[[119 131 148 105 109 148 121 130 102 146 117 125]
 [136 122 112 150 144 117 130 128 148 107 133 129]]
Indices start at 0.
What is the top entry of the column that holds the smallest entry? 102
What is the entry just left of the largest entry? 112
What is the entry directly above the largest entry? 105
What is the entry just right of 128? 148
What is the entry directly above 136? 119
The entry in the bottom-right corner: 129
What is the entry in row 0 and column 1? 131
What is the entry in the top-right corner? 125
